One turn moves every row onto another: examples first, then more rows asked:
nibi: [  1  13  36  14  24   2  15  -5  39  -6 -35 -12  -6  16  -2 -38 -16 -14
 -38 -14   4   2 -34 -20   3]
ren: [ 25  -3  38  82  11  32   7  12  28  11 -60  -5  -6  -4 -13 -39  -4   3
  -8 -44  12  -6   2  16 -26]
Gasip: [ 17  -2  13  -4  11  -1   1  27  10  -2 -33 -35 -15  -1  -6 -28  39  19
   7 -15  -1 -26 -12 -30 -18]
kaba: [  9 -18  73  20 -32  -1   7   1  38 -16  -9  -9   4   9 -10 -41 -19   0
 -20 -34   6 -10 -20   6  -3]
zad: [ -8 -10  12  45  13   1  -8 -47  15 -24 -63  -2   1   8 -14 -24 -15   7
 -13 -11  29  -5   0   2 -43]
lop: [ 45   2  -2  28 -24   4   6  18  31   3  -6 -21   4 -26  -8 -46 -15  23
 -22   5  52  -6   2  17 -50]
kop: [ 47   8  27  28   5  -8   4  -8   6  31 -32  16 -17  -6  15 -39 -21  -2
 -12 -21   4 -41  12  25 -39]
Tafig: [ 16 -46  15  31 -11  12  -1  -8  18 -19   2 -10  -1 -13 -43 -26  32  33
  -6 -24  38  15 -16 -11 -50]
Sobe: [ 21 -27 -11  10  11   5   6  19  27 -15 -27 -11 -17  -4 -41 -20  27  18
  -6 -70   8   6  16   5 -40]
Vam: [  4 -18  18 -28  12   0  16 -18  -1 -11 -17  -7   8   5  -1 -29  -5 -14
 -27 -22  46   9 -34  -6 -42]
Buta: [ 29  -8  24  -3  13 -46  39   2  15  13   1  -8  13   2 -14 -31  -5   6
  -6 -24  21  -5  -3   2 -67]
diror: [ 10 -10  38   0   2 -38  26   8   6  24 -43 -37 -15  -2 -13 -44  -8  15
  -7 -12  33 -13 -23  -9  -8]
vasal: [ 49  -4  18  50   6  14  22 -16  18 -35 -47  25 -23   4  -7 -40   4   4
 -10 -25  35 -12  12  17 -66]
ledam: [ 11 -17  10  34  14  45  14 -30  25   4  -8   5  25   4 -20 -11  39  -8
 -25 -17  33 -13 -13   8 -36]
pef: [ 18  14  42  23  25  21  -7   7  12   5 -28  -4  16   7   4 -42 -21  24
  16 -54  13 -40 -12  21 -13]
Dek: [ 14  -6  35  16  17  39  -4  -4   7 -24 -51  18  -6  39 -16 -60   6   3
 -13 -12  22   0 -16 -18  -7]
kila: [ 46  -4  21  32   6 -42 -16  42  21 -22   0  -7  -3   2 -11 -35  -5  11
 -19 -31   7  -3 -25   6  -6]
teb: [ -7  -5  23  57   7  23 -21  11  21 -17  28  16  16   8 -15 -35  11   7
 -12 -35  25  -8  -4  15 -30]
luvaz: [ 26 -14  -4  14 -29 -12  -9   6   2 -11  26 -13   5  -2 -24 -37   4  29
   1 -20  26  -2  -1  19  -1]
sasa: [ 36 -13  -1  22  12   2  27 -16  14  -6 -18   9 -39 -19 -17 -18   9  -3
 -12   2  41  13  28  25 -25]
Vuber: [ -2  -4  16  37  11  19  55  40  16   0 -54  14 -12   5 -11 -29  25   7
 -11 -31   8 -15   5   3 -17]

pef -> Buta
zad -> kaba
Now these:
Gasip -> Sobe
Vam -> teb
vasal -> nibi
diror -> Tafig
sasa -> Dek

One turn moves every row onto another: examples first, then more rows asked:
zepav: [  1  -1  12   7 -10  -7  -7 -11  15  -2  -8  12  14  15  14   2  -8  38
 -18 -28  32   9 -16   5  -1  21 -30  -5  -6 -12  10   1 -47   6   2   4
  -5   5 -44  20  11   0  35 -18   4]
Damu: [ 14 -17   5  35   0   4  -4  34  24  18   3  13 -32  24  -6   5  29   7
   9 -22   9   7  13   5 -49   3  -6  -5  -9  -5  25 -13  11  14  16  26
  22 -12  12  -1 -13 -12  15   3 -21]
bapi: [  0   1 -17  -3   3  -3  12  -9 -21  -7   3  -3   8   6 -22 -20 -43  17
 -17  -7 -24 -40  10  16 -21  11  15   8   4   7  35 -35   7  24  13 -32
 -13   4  31   5 -22  10   1  12  -5]
sadif: [-24  12 -10   1   0 -44  -2  -8  -1 -14   5  19  -5 -19 -38  -3  -5  11
   1   0  25   4 -25  -2 -20 -21  -9 -19 -18 -11  18 -20  12  -9  -8  -4
  30 -17  -9 -10   0  -1 -19 -48  11]
bodad: [ 13  32   4  -7   3  -5  15   3 -13  -1 -29   5  26  21  -8 -11 -14   3
  -1   0  34   0 -18  -3  -9 -15 -44 -15  -1  27   9   7   0  -5   3   0
 -26  28   7 -16   9 -38  28 -26  -7]
Mis: [-20   1   8  16 -10  13  -1  26   4   5 -22  13  29   1  -3   4  24 -13
  -1   2   2   3  -2 -16   4 -15 -76   2   2 -27  17   6   1   9  -7   7
  16 -24  27 -13 -15   3 -20  -2  -4]
zubi: [ -4 -28  19  24   7  11  22  17 -18 -10 -12   5 -13  28  16   0  18 -53
  -2   1  27 -15  11  -5 -19  10  23  -3 -20 -14  41 -12   7   9  -1   7
  12  -8  17  -7   8 -14  10  -8 -15]
sog: [ 10 -36  19  -7  -1  -3   8 -26  19 -21  19   7 -37  -5   2  -2  22   7
   2  -9 -28   4 -17  11   3   6  29  13 -14 -11 -27   4  30   4 -17   7
  12   2 -17   1  11 -26   9 -12 -20]
kizes: [ -7   1   3   4  13 -13  -1  -3 -21  -5   5   5 -11  10 -12  -3  -6  29
  27  -6  15   2 -16   0  -8  -1 -23  -3 -31  -1  21   3  22  -1   0 -10
  46  12   3  -2   9  -7 -30 -67 -15]
bemur: [ -9  12  15  -6  -1 -18 -11 -26   7  10 -17   2  36  36  -5   4  -3 -14
  -4 -21   5 -15  -7  -2  -1  38 -15 -33  -3  -6  36   3 -29 -12  -6   0
 -12   1 -28  23 -11 -11  27 -12  31]
Kase: [ -8   4  -8   7 -28   9 -11  21  32 -10  22  11  28   4 -13  -6  10 -19
 -12  18  14  21  -9 -21  -5  -1  -5   8 -14  30  28  12   2 -25  -1 -25
  29  17   8  24  17  -4 -10 -41  20]
lobu: [  8  30  -6   2  27   4   4   8  -5  -3  -8  10  -7 -24 -17   0  -5  -3
 -21   3 -24   8 -24  32 -38 -14  31  28   3 -24  13 -21  14  -7  19 -27
  -9   0  11 -11 -17   3  18 -10  -4]
govoz: [  2  10  10   7  16 -12 -15  22   8  27  -6  10   2  15 -10  -6   3  -7
 -20 -28   9  22  -2  13 -61 -21  19 -18 -34  -3  35  -1  12   4  22   2
   8  10  14  10  -9 -18  13  20  23]
teka: [  1  14   5   2  20   6 -31  -9   9   6 -47 -11  25   7  12  15  17  12
  17 -20  -7 -20  -5   1 -19   5 -30 -16 -17 -26  21   3 -14  -2 -10  15
  12  11  -7  13 -13 -19  18   8  40]
Suk: [ -2  -7   9  31 -11   0   8  17  37 -11  21  24  -4  28  -4   2 -19  24
 -24 -20  37  -4  25   6 -24  26  -5 -16 -28  -6  19 -11  -7  21  17  -4
  10   3   6  -7 -16  17   8  13 -36]
dumi: [ 10  10  19   1 -30 -29  -6   1   9   3  -7  25   6  15  -8  -9 -11   4
  -6   0  23  31  25  -9  26  -5 -30 -24   5 -13  22 -15 -19  19 -27 -14
 -23  16  32  14 -13   0 -15 -30  -3]
Bavad: [  6 -11 -14   1 -11  -6 -23 -28  -5 -20 -10  -9 -26   6   2 -11 -11   4
 -19  20 -30 -25 -10  16 -17   2   8  30   7 -12 -20  32   6  -1  -9  20
 -14  15  34   1   2 -11   4  20 -38]
Lifog: [ -6  16   6 -22  12   1   0  -2   3  22 -22  -9  23  30 -17 -15   6  -1
 -16  -8  12  14 -32  -9 -26  -7 -51 -16  -9  22   4  11 -24 -16  10   3
 -19  18   6 -22   8 -19  -1 -19 -22]
meru: [-10  -2 -13  21  -9   0 -10   3  12 -24  -8  -5   1   6 -27 -16  24  -3
  -7  17   2 -12  12 -46 -25   3 -18  -7  -7  51  32  -7  -8  -4 -14 -14
  20  16  12  17  20 -12 -20 -25  16]
supe: [  3   1  30 -26 -15   0 -20 -16   6  12   5 -13  12  -2  -3  10 -30 -21
  17  26  -7  13   0  16 -18  28   6 -24  25   7  27  18  21  11 -18 -14
 -34  12   5   6  -2 -31  -1 -38  16]
luk: [-11 -35  -6   6 -22   7  18  19 -16  -1 -10   2 -14  12 -38   5   1 -24
 -16  29 -29 -32  10  -1  -6  13  16  -4   8   9   3 -18  11  29   3  -1
  12  -4  31  14 -22   4  34 -19  -5]
folu: [  9  -4 -11 -26  -7  18 -29 -14   6  -1  -2  14 -34   7 -17  -4 -10  22
 -47   4  21  26   9   6  -1   6 -30   2  20  -9 -23 -28 -14   4 -14   2
 -21 -13   4   6  18  -4  -9 -24  -5]
Nez: [ -5   7   8   1  10  -1   3  20  14 -19  -5   3   2  14  20   5 -10 -16
 -53 -10  52   3 -12  -8 -21   3  23  -7 -43 -11  22 -10  13   7  -3  -2
  16  17  22 -14  -5  -1  28   5 -20]
Lof: [ -4  -9   9 -17  -1  10  -1  -9  -4 -20  33   1   4 -15  -3   1 -12 -13
 -37 -36 -31  16  -1 -21   9   4  15  17 -18  -3  -7  19  37  -1 -14 -28
  16   4   4  19  12  -2  12  33  28]
lup: [ -1 -16  15  -3 -24  -6  -5 -10 -15 -15  20   4  11   2  -3 -31 -22  -8
 -28  13 -35 -20  -2  15 -12   3   6  26  21 -27 -15  20  -4 -16  -5   6
 -16 -27  -7 -16  13  19   6  12 -36]
Tunup: [ 18  21 -12  17 -23 -28 -21 -11  -5 -22 -15   2  -6   2  -1   1 -18  -1
 -38  13 -38  -6   6  13 -21   9   4  16   2   0 -32  38  15   9   7 -17
   0   7  -8  20 -37  -5  12   7 -16]
Kurem: [-13   4  31   6  -7   7  -4 -18 -19 -11  -6   5  17 -25  -2  23 -24 -16
 -18  16   7   5   2   9   1  38 -33   2  18 -33  35  21  49  26 -26 -13
 -11  -4  28  10   5 -15  -9 -23  14]
nunuf: [ 11 -14  -2  19 -14   3 -28 -11  28  10 -13   6   0  -4  17   3  21  27
  30 -23  17   3   7  19   9   6 -19  -8   7 -40  19 -15 -32   0  -8  23
  -9  -6 -10  12   0  -2  14  -5  19]
ril: [-12 -43  21  -7  -3  21  22 -23  -1 -24  44  10   3  16  -5 -11 -18  13
  -8 -19 -24 -15   0   0  13  16  -1  13 -19   8 -18  20  19  12   3 -15
  13  -3 -24   7  20  -6   5  16 -10]
boge: [  8   7   8  -5   4 -19  -7 -28  30 -26   9  10  -3 -30   1   1  -5  22
 -23 -21 -31  -5 -11   6 -11   4  20  11 -24 -18  -9   0  50   2 -12 -10
  11   1 -16  -7 -14 -14  -8  30  12]
vuf: [-29  10 -21  25   5 -17  -8 -15  12 -34   2   9   3 -25 -46 -15   4   7
   4  -4  14 -19   6 -18 -22 -10 -19 -27  -4  17  30 -20  -3 -11  -7  -6
   4  -9  20 -17  21   1 -26  -9  14]
Gube: [-12 -16  12  18  -8  -4 -21 -17  -3   8   0  -2   8   3  15  25  12 -30
   6 -23  21  -5  -3 -15  34  39 -13 -17  13 -23  43   5 -20  -6 -11  19
 -16  -1   7  10   6   6  16 -10  18]
fiv: [-13  11  11   1   3  12 -18  43  12  -9  10  10   5 -20 -21  -4  -6 -25
 -55  -3 -38   0 -10   3  -9   8  17   6 -10   1   3   3  15   8   5 -12
  -5   6  38 -13  10  -4  51 -21 -10]
lera: [ 14 -14   5  -5  -7  -1  16 -23  -2 -10  14   7 -36   9 -26   8  24 -20
  -4 -16 -33   6   7 -23  -1  16  27   5  20  12  -3   2  39 -17 -17  -2
   6   1   2  27   6 -19  19  13  14]
kem: [ 11  -8   6   5 -32 -37 -10 -10  16  19  -7   6  -3   4  -6   0 -17 -18
   3  -3  12  35  -1   1  -2   9 -25  -6 -11  -6  25  -1 -41  11 -10 -14
 -35  22  17   6 -14   2 -43 -27  -3]
Vopu: [-10   4  -8 -23  -5  29 -19   6  20  10 -18 -29  16   5  -1  -5 -11  -2
  19   9 -24  -6  -5  17 -37  17 -25 -15  12  28  -3  24   5  13   9 -24
 -14 -18 -20  -4  -8 -38  -5 -10  17]
neda: [-13  -3 -27 -14 -12  31 -37   9  33  -7 -18   1 -17 -11  -2   7  -7   9
 -10  -5 -17  11   8  17 -20   6 -39   6   8 -11 -14  -2 -19  23  -8 -19
  -2 -31  11  10  -8 -15 -33   6  18]
Bufi: [-16  -7  18  11   5   8 -18  14   6   9  29  17   3  10  -6 -27 -27  36
 -44   2 -31 -15   2  11   4  22   5  25 -15  11  35  10   7  40  27 -16
 -14  13  22  -6   7   4  -2  -5 -26]
tez: [-10   0  31  -8 -16 -20   1  -1 -39 -12 -19  -2   7   2  -6 -17 -14   4
 -48   5 -46  10   2   5 -10  -3  11   0  10 -22 -21  43   8   9  -6 -21
  11  -4   0  23  -1  16   8   5 -17]
Kimem: [ -2   1  -7  32 -22   0   7  20  -4  -3 -28   8  24 -20  10  17  -2 -32
  22   7  11  -5 -13  -4 -10  -6 -63  20  -8 -15  23  14   3  15   3   2
  -1  -9  13 -18 -13 -15 -20  -6  12]
Tikek: [ 17  14   1  13 -28 -11 -16   2 -13 -12  28  24  10   9   3  -4 -29  -7
  -8   1 -43 -17  13  18  -3  -5   3  11  50   9  -4  24  23  -9  16   2
 -15 -20  -5   6 -18  -2  17  14 -16]
ferib: [-12 -15  26  27   7  -3  16   1 -11   5   6  24  18  33 -12 -15 -20 -28
  -3 -15  13  -6  32  17 -31  10  19 -23 -29  -8  49  -3 -11  13  25 -20
  -9  -1   3  10  -1   0 -12  18  15]
dusos: [ -7 -21  10  21   4  12  10   7  -6  24  -3  21 -32  11 -18   4  19  17
 -11  45 -22   0 -11  22 -13   4  19  37   2 -12  11   5   9  30  31   0
   7   0  -3   6 -18   4  -2 -25 -23]
farap: [-12  -2  13  12  15  13 -20  -2 -12  -8 -24  -6   8  -5  29  36   4   6
 -20 -27  25  -3 -23 -24   7  23 -39   2 -13 -18  19  20 -17  10  -8  19
  12  21  -7   9  17  -1  31  -3  15]
gazar: [ -2  -2  13  -9  -6  -2 -10  -6 -35  -6  -7   9 -14  14   0  -2 -11  10
  -9  -2 -44  -8   0  13   1 -18  14  -2  44   2  -2  41  25   5  -1  12
   0  11  44  24   8 -10  11  18 -16]
Gito: [-11   5  -3  16   0  22  -8   7  12 -10  34  10  25   1  -4  -3 -11   8
  23  -9  15  13  -5   9  11   6 -19   3 -24   6  29  23  16 -21  15 -26
  27  21  25   1  24   4 -26 -47  -5]
bas: [ -7   7  11  -1   7  26   5 -20 -35 -10 -13   3   7   4 -15  -3  -7  17
 -54   8  30   0  -3  -1  -1  29 -56   6  18 -10  -2   0  37   8  -5   0
  -9 -18  -5  -5  23 -12  13 -26 -10]
Bal: [  4  -5   6   7  -2  -2  25 -41  11 -19  17  20  -3  13 -32  -1  -7  23
  -1 -11 -32 -35  12  -7 -13  26   5   2   7  18   1   1  40  -7   5  -5
   1  -7 -27   5  -9 -13  -4  39  10]

bodad -> dumi
Kase -> Gito
Gube -> farap
Now these:
lera -> Lof
Vopu -> supe
lup -> Bavad
bapi -> luk
zubi -> Nez

